a =
[[  1  15 -13 -12   5  10 -23  -5 -17]
 [ -9  18 -26 -23   8  31  -9 -12 -16]
 [-10  -1 -20 -22   3  24  18  -7   3]
 [ -8  -5 -15 -21  -1  -3  -5  -4   2]
 [-10  20  -1   3   4   5 -21  -8 -15]
 [  0   9 -29 -21   8  23 -16 -12 -16]
 [ -8  39  -8 -23   3  26 -22   1 -34]
 [-14   8 -24 -42  -2  11  -8  -2 -15]
 [ -4   3   8  -2  -6 -24 -21   5  -3]
 [ -3  20  -6 -25  -4 -14 -44   5 -25]]
Indices start at 0.
The entry directly below 9?
Answer: 39
The top entry of the column that holds the largest entry?
Answer: 15
The entry directly above the largest entry?
Answer: 9
The entry at row 1, column 2: -26
The bottom-right entry -> -25
The entry at row 0, column 2 -> -13
The entry in row 2 and column 1?
Answer: -1
The top-right entry?
Answer: -17
The entry at row 2, column 0?
Answer: -10
The entry in row 1 and column 0 is -9
The top-left entry is 1
The entry in row 2 and column 2?
Answer: -20
The entry just right of the largest entry is -8
The entry just left of 23 -> 8
The entry directly above the smallest entry?
Answer: -21
The bottom entry of the column that holds the largest entry is 20
The entry in row 1 and column 1 -> 18
The entry just right of 24 -> 18
The bottom-left entry?
Answer: -3
The entry just right of the smallest entry?
Answer: 5
The entry directly below the largest entry?
Answer: 8
The entry directly above 0?
Answer: -10
The entry just right of 26 is -22
